Each path below is one point turned by a fixed rotation once a step. After each direction that follows a path, write how fast that rotation turns it, in degrees each step (0 if it stays still).
Each turn is a multiple of 5 degrees from 10 to 175, or 0.
Each row of a path follows its step; steps can be skipped.
Rotation 1:
step 1: [ -6 -21 -14  -2   7   0 -20 -20  -4  -2  13   6   3 -16  10  34 -16  -5
  25  -5  -7  -9  14  21  12  -1  -8   0   2 -26   4  -2  13   2 -23   1
  -9  -6   3  -9 -13   4  -9 -14  -5  -6  14   0  14   2  -8  -6   4 -17
  -1 -12  -2  14  -8 -12  11  -3  21 -10  13  10  16  10   1  20  29 -11
   8  15  10 -14]
step 2: [  0  16 -11 -20   4  10  22 -11  21  -1 -17   0   3 -11  18  43   3  -1
  -1 -21  18  -1  13  -4   4   2 -19   8   2   1  -2   6  14  19   0   1
   0   0 -10  -4  -2  -6   3   5 -10   4  10  17  27   3  11   1  10  10
   2  -6   9  -5 -16  -2   7  -7  -9  -5 -15   9  -2   6  26   2  -1  18
  13  36  -9  -7]
step 9: [  3 -13  -5  -8 -11  -1   6  16   2  16  20  -1   6  -8   8  22   6  -7
   0 -16  -2 -14   6  -2  13  -1  18   0   3 -19 -14   5  28 -14  -1  14
  -8   6 -26  12   8  -2  14  12   3  -3 -27   9   8  -5 -12 -14   6 -11
  11  -9  31 -32  -3  -4   8 -10   1 -13  -4  -8   6  -2  28  10   2  28
   1   4   6 -10]
step 12: [  4 -17 -11   0 -14   4   1   8   3   1  -7  -8   2 -13  20  33 -27  12
  -7  29  -2   4   0  -5   1  16  16 -10 -10 -20  14  -8  17 -10   1  11
   2  -5 -13   1   0   5  -1   4   1  11  -9 -20  13   1   9  -2  -9 -24
   7   0  18  -9  -6 -30  23  -9   5   6   5  16 -22 -16   8  15  21   8
  -3  11 -10   6]
step 13: [-13   0  -9   6   3   3   2 -17  -1  -5   7   2   4  -2   5  38 -17   9
   3 -16  11 -20   8   9  21  -7  -3  12  12 -18  -7  15  14  16 -17  13
   6   0 -10  -2 -11  -8 -16  10   4  -9  -4  13 -10  12 -11   1  18 -10
  -8   1  -6  -4  -2 -10  24  25 -22  18   4 -12 -23 -19  10  24   8   2
  -2   3  21   3]
step 15: [-14 -16   6   3  12  25  12 -16   7   6  21 -12  22 -14  -1  22   1  10
   7   1   3  12   4   4   6  16 -19  12   0 -11  -5   9   7   4 -15   2
   8   3   3   9 -20  -3   5  -9   9  14  -3   9   6 -16 -17 -10 -10  -4
  13  -3  27 -31  -5  -6  24 -19  -4  13  -4   4 -30   3   4  13   8  19
  -3   2 -17 -16]
step 16: [ -6   6 -15  -1   0  11   4 -14  12   6  17  -7 -10   3  11   7 -22  -7
   3  -9  21 -15  -7   1 -13   1   7   7  -9 -35  -2   4  26   9 -15  -4
  22  24 -13  -8 -11 -12  26  14  12  -2  -1 -21  10  -7   5 -14  21 -12
  15 -25  -4  -1   8  14  14  -2 -16   5   0   6   6 -22  -1   9  12  -2
  -1  11   1 -13]
step 18: [-15  -7 -19 -25  -6 -21  12 -15  14   6  -5 -11   7   0 -13  34  -4  -3
   2  11  21 -24 -10  -9  10  -1 -10  10 -20 -15  -4  11  12   1 -12  -3
   0  -3  -7  -4  -2   2  -8   5  -8   8   1  -5   1  19   0 -20 -16 -17
   3  -5  19  -6  10 -11   3  -3 -13   7  -1   7 -15  12 -17  27  11  -1
 -30  11 -11 -18]
Directions:
[ 4  3 -4 -2  2  1  3 -3 -4 -4 -2 -4  1 -1 -4  2  2  2 -1  1 -4 -3  0 -2
  3  2 -2  2 -4  2  0 -3  0  3 -7  0  5  1  4 -1  2  6  0  2 -2  2  1  2
 -3  0  4  1  2  3  0 -4  0  3  4  0  0  0 -5  4 -4 -2 -5 -3  3  0 -2  2
 -2  2 -1 -4] : 135
[ 1  3 -3  3 -1  3 -5  1  1 -2 -2 -3  3  0  2  4 -7 -2  0  2 -2  3  6 -1
  1  1 -1  1  1  1 -1 -2  0  3 -1  2  4 -2  2 -2  2  1  6 -1  4  2 -3 -5
  0  3 -1 -1  3  0 -2  2  5 -2  1  4  2  0  3 -2  3  3  2  4  1 -5  3  1
 -2 -4  1 -5] : 100
[-2  0  2  4  0 -2 -2 -3  1  1  4 -3 -2  4 -4 -1 -5  0  4  3  4  1 -3  4
 -2  1  0  5  1  2  1  2  0  0 -2  3  8  3 -1  3 -2 -1 -1  3  3  5  2 -2
 -2 -1 -1  4 -1 -4 -1  2  1  1  1 -4  0 -4 -5  2 -1  2 -3  5  3  2  2 -1
  5  3  1  1] : 20
[-4  5 -6 -3 -1  3 -2  1 -3  8 -2  0  3  2  0 -1 -2 -2 -3  4 -3 -1 -6  0
  1  1  3 -2  2 -3 -4 -1  4 -5 -2 -2  2  0 -3 -5  0  4  2  2  2  1  3  0
  2  1 -1 -2  3  0  0  6 -1  0 -2  0 -1 -2 -1 -5 -2  0 -1  1  0  1 -6 -4
  2  1 -1  1] : 160
[-2  0 -2  3  0  1  2 -6 -3 -1  1  2  3 -1 -1  0  3 -1 -1  2  1 -1 -5 -2
  2 -3 -5  1  0  3  2  2 -2 -3 11  1 -1  3  6 -2 -1 -1  6  2 -1 -1 -1 -4
 -2  3  0 -1  3 -1  5  0 -1  2  2 -2  0 -1 -5 -1  1  2 -1  2 -4  0  1 -3
 -2 -4 -1 -3] : 10
[-1  3  0 -5  0 -3  1  0  0 -1  3 -4 -1  0  2  1  0 -8  1  5 -6 -5 -5 -1
 -2  2  0 -1 -3 -2  4 -5 -3  3  2 -1  3  2  0  4  1 -1 -2  3 -1  1  2 -5
  3  0 -1 -2  2 -2 -2 -1  0  3 -2  0  2  1  5  5 -2  1  6 -1 -3  0  4  0
 -1  1 -3  4] : 170
Rotation 2:
step 0: [ -6 -14   7 -26  -4   5   9  16 -12  11  -6  -1 -18  13 -21 -25  -5  17
  20 -22   3  -8   1   9   1   5  -4   3 -21   9   3   0  15  -8  13   3
 -10  27   0  -4 -15   5  -5  -5  29   2   5  26  -7 -18   1  -8   0 -13
  39   5   0   8  -3  -9   1   1  -5 -14  18  10   6   4  12  -4   6  -4
  -3  13  -2   7]
step 2: [ -5 -16  16  -7  22  23   8   5 -19   3 -18  -1 -15  -5  -6 -18   6   0
  -3  17   6  11  29  14  28  -5  17 -19   8   3 -18  -4   0  16  -9  -4
  24   5   5  12   6 -16   6 -10   3 -19  -7  -2  -5  12  15  11 -10  -5
  -4  15  -5  -9  -9  28  10  14 -10 -17  -2   0  -8  -1  -5 -15  -7  -2
  -9  -4 -11   5]
step 7: [-10  15   5 -20  -2   4  -8  -8  16  -7  25   2 -10   9  -3   1  18  -3
  26  -5  23   8 -10   1   2  18   8  14   2   6  15  -9   1 -18   4  20
 -10   0  -2   7   2 -12  15 -21  -1 -38   2   0  -4  10  -8 -16  -3  14
 -14  -3   7  10  -2  30  12  15  -9   3  -1  -6  -1   3   0 -20  -5  15
 -12  -8   8  12]
step 8: [  9  -8  10   2  26  -1   0  24  17   5  -2   2  18 -10  12   3  -2  15
   1   2 -14 -28   1  11  13  16  -5   8 -13 -17  -7  18  -8 -23   8  14
 -23  14  -9  17  -3   1   9 -18 -11  -9   1  -4   5   0  -1   9  -3   0
   6   7  12 -14  -4   8  11   2   0   6  11   5  14 -17 -39 -13 -18 -11
   3   1  14  -9]
step 14: [ 21  11  -1  -3   1   0 -23 -17 -16  12  10  27  31  -7  -3 -10   8  -3
 -12   4 -10  -2  -2 -16  -5  16   8   8   7  17  16 -10 -16  -2 -19  18
  -1 -18   3  -3  15  12 -21 -22  -1  -1   6   9 -17  14 -11   6 -17 -13
   1  20 -13   4   4   2  11  -6  13  -4   0  -2   9 -20   7  11 -16 -13
  13   7  -3   5]
step 15: [ 17  22   8   1  -9 -17  -7 -11  13 -25 -29  -7  16   9  -8   5 -11 -14
   3  19   5  -3   6  -6  11 -14 -17  -3   2  -4  16  15 -12  -6 -23   6
   1 -12   1  -4  14   6  -6   5 -16  -7  -5   0   9   1   3   4 -23  -2
 -20 -14   0  26  -9   7   3  -8  14  -2  -3 -31  10  10 -14 -13  -1   0
  -4  -6  -8 -27]
step 16: [  1  -8   5  13 -16  -8  -2  -8  10 -22  -7  15   3 -19  29   4  -7 -14
 -10   7  10   8   8   3  11   1   7  23 -13  27  12  23  -9  -9  17   5
  -9  -5  -7  -4  -4  -5 -13   6  -9  -1   1 -17 -11 -17  -3   7  19   8
  -4   7 -13  -2  -4   9 -15  10   4  21   4  -5  -9  32  14  -2 -32  -6
   9  13   2   4]
step 18: [  9  -6   2 -15  -1  -9 -19   7  14   8  17   7 -11  17  -1   4 -28  11
   5  21   3  -5 -11 -14  -1  14   7  -3  -6   7  10  -4   7 -13 -25   6
  -2  -4 -15  11 -12   2 -16  18  17   0   5 -10  16   3   1   8  17   5
   5  12   1  -5 -18   6   8  14  24  12 -15  -6  15 -20   0  16   0 -27
  32   9   5  -7]
Directions:
[ 0  0  1  0  4  0  0 -3 -2 -1  0  0 -1 -2  2  2  4 -1  2 -3  0  0  4  0
  0 -1 -2 -4  0 -1 -4 -3 -3 -5 -2  0  1  4 -1 -2  4 -6  3 -3 -4 -2 -5  1
  0  2  1  0  8  3 -4  1 -2  0 -4 -1  0  1  2  8  3 -3  0  7  1 -3  1  3
  1  1  2  0] : 80
[-3  2  2 -3  0  1 -1 -1  0 -5  1 -2 -2 -3  1 -3  6  0 -1  5  1  4 -2 -5
  0 -1  3 -2 -3 -1 -2 -1 -2  6 -2 -3  0  2  0  1 -6  3  0  4  0 -1  1  0
 -3  1  0  3 -9  0 -3  1 -1  4 -1  0 -1 -2  4  3  4 -2 -1  2 -1 -3 -3  2
 -2  4  4  2] : 80
[ 3 -1  5 -1 -1  0 -1 -1  1  3  1  0 -2 -2 -6 -3  0 -2  3  3  0  2 -3  5
 -1 -3 -3  6  0 -3 -5 -2  5  1 -5  1  1 -3  3 -5 -1  0 -1 -2 -2 -3  0  0
  4  2 -1  2 -3  1 -2  4  7 -1 -1  3 -4 -1 -3  0 -1 -5  0  0  6 -2  3 -1
 -2 -1  1 -1] : 140
[ 3  3 -2 -2  1  1 -1  4  4 -1 -1 -5  1 -1  5  2  2 -3 -1 -2 -8 -3 -4  1
  6  3  0 -3 -6 -3 -2 -4 -1  1 -3 -2  2 -2 -2 -2  2 -3 -6 -1  2 -2  2  7
  1  2  3 -4 -1 -1  1  1  1  0  4  2  1 -3  0  0 -4  0  0  2  3  3 -3 -3
  2  0  2 -1] : 70
